One turning vector, and how many ticks it has turned:
The counts run from 0 to 105.
[  3  -3   5   7   2  20   9 -12  26  -4 -16  -7  -9 -12   2   3  18   0
  12  17  -3  18   5  -6  13  26  -9  17 -20  13 -17  -7]	85
[-15   2  13  -6  10  -6   6   0  10 -15 -26  -4  -4 -15  -9   3  24   4
   5  24   3   4   2 -12  11   5 -22  19 -17  10 -23  -5]	98
[-16   1   5   1 -13   0  16   5   1  -9 -23 -10  -1 -20 -10   4  12  14
  23   7  -6  13 -11  12   5   8 -36  18  -9  -1  -6  -1]	59
[  2  15  14  -3 -11  -5   3  -8  16  -6 -18  -1   0 -15  -3 -13  22   9
  19  21  -6  14   1  -8  -2   4 -32   9 -23   4 -15  -2]	40
[ -5 -17  -1  -5  -9  20  10 -10  15  -2  -9 -12  -2 -21 -10  12  10  26
   9   6  -4  24   3   9   1  16 -11  23 -16  15  -7  -8]	73
[  6  13  11 -13   6   8   4 -10   9  -2  -9  -6  -6 -19   9  -3  22  14
  11  21  -4   8  -2  -9   5   9 -15  21 -30  13 -19  -6]	35
[ -9  -4   8 -13  -1   5  15   1  -4  -8 -17 -14 -12 -25   4   0   6  20
  20  11  -2  21 -14  -7  -2   5 -23  29 -13   5  -5  -3]	54
[  5  -9   7   1  -8  18   2  -8  27   0 -13  -7  -6 -16  -1  -1  14   7
  12  10  -5  23   9   1  11  25 -12  15 -18  13 -22 -10]	83
[ -8   1  10 -11   6  -1  -2  -7   3 -10 -21  -7  -8 -28   0  -5   8   6
  20  19  -4  20   3 -12   8   4 -18  16 -15   1 -29 -15]	103
[ -9  -4  -4   6  -4  19  21 -14   4  -6 -15 -12  -7 -23  -5  13   5  14
  26   8 -11  22 -10   7   6  17 -15  19 -12   2   0  -7]	65
[-15 -13  -7   4  11  16  13  -7   6 -16 -22 -17 -16 -10 -11   8  10  18
   8  14   0  22  -1  -4  18  10 -18  21 -15   6  -2   1]	6
[ -7  -4   2   5  -6  14  13   0  22  -2 -17  -6   3  -9 -11  10  27  14
   5  11  -1   8   4  16  14  19 -19  20 -21  15 -13  -2]	78
[-11   7  10   0  -1  -5  18  -8   8 -13 -22  -8  -6 -11  -6  -4  18  13
  16  24  -2  14 -11 -15  -5   0 -31  18 -16   5   4   7]	48
[ -8  10   7   1   3  -1  19 -11   7 -13 -20  -8  -9 -12  -1  -4  18  10
  18  26  -4  15 -13 -17  -4   2 -28  20 -18   5   3   5]	47
[-17 -10  -3   3   6  11  11   0   9 -17 -24 -15 -10  -7 -21  10  15  21
   5  12   2  14   3   2  19  10 -26  17 -14   7  -6   3]	8
[  5   9  13  -7  -9  -2   3 -13  13  -5 -15  -5  -6 -20   1 -16  13  11
  23  19  -6  24   0 -14  -6   5 -27  12 -19   4 -13  -5]	42
[  7  10  12 -17   3   8   1 -10  10  -2  -8  -6  -6 -21   5  -3  19  18
  10  19  -5  10   1 -10   2   9 -15  20 -29  14 -21  -8]	34
[-12   3  11  -3  -5  -8  16  -5   8 -13 -21  -8  -5 -13 -10  -4  17  17
  16  21  -2  16  -9 -12  -8  -2 -35  18 -14   5   2   6]	49
[-16   1  14  -7   4  -8   3   1  11 -14 -26  -3  -1 -16 -12   0  22   6
   6  22   2   6   4 -10   9   4 -25  16 -14   8 -26  -6]	99
[ -3  -7   4  -8   5  22   2  -1   5 -11 -15 -16 -16 -20  -9   9   5  20
  12   4  -3  14   4   2  23  21 -18  16 -16   8 -21  -9]	14
[  3  18  10  -8   7   6   8  -8  10  -3 -12  -5  -5 -15   9  -2  25  11
  13  22  -5   5  -3  -7   8   7 -19  20 -31  11 -18  -4]	36
[ -6 -14   5 -10  -3  14  -2   1   9 -12 -17 -15 -11 -17 -18   6   5  25
   9   1  -1  18   8   3  18  16 -24  14 -13   8 -20  -7]	12
[-11 -16  -5   3  -5   8   4 -10  13 -11 -23 -14 -11 -15 -13  -6   3  17
  16  11  -2  37   7  -3   8   6 -21  13  -9   0  -7  -2]	2
[  6   4  14 -18  -4   4  -4 -13  14  -3  -8  -5   0 -20  -8  -2  19  23
   6  17  -4  11   8  -8  -2   7 -19  14 -26  16 -22  -9]	32
[ -5   6   3   3   6  19   7  -5   8 -15 -19 -10 -10 -13 -15  14  14  11
  15  10  -6   3   2   4  26  22 -23   9 -19   6 -18  -6]	17
[ -5  -4  10   8  -3   4   7 -11  30 -11 -22  -3  -2  -7 -16   2  24   2
   5  22   0  13  10 -12   6  17 -21   8 -15  13 -16  -2]	89
[  5   4   7  -5   6  20   1 -25  14 -10  -7  -9  -8 -21 -13  12  11  17
  13  15  -9  13   7 -12   7  19 -11   7 -21  12 -17 -11]	24
[-13   1  12  -6  13  -1   9  -2  11 -13 -24  -5  -6 -13  -7   5  23   4
   3  26   3   4  -1 -14  11   7 -18  22 -17  12 -22  -5]	97
[-14  -7  -4   9 -13  11  17 -11  15  -8 -17  -8   4 -16 -23  15  16  21
  14  11  -7  16   0  12   2  12 -23  14 -12   7   2  -1]	69
[-11   0  12  -7  -9  -8  12  -2   7 -12 -20  -9  -4 -15 -11  -7  14  19
  15  18  -2  19  -8 -11 -10  -2 -35  18 -12   5  -1   4]	50
[ -5  -8  13   3  -4   1   4 -11  28 -12 -21  -3  -2 -10 -17  -1  20   6
   5  22   0  17  12 -15   2  15 -21   9 -13  14 -17  -3]	90
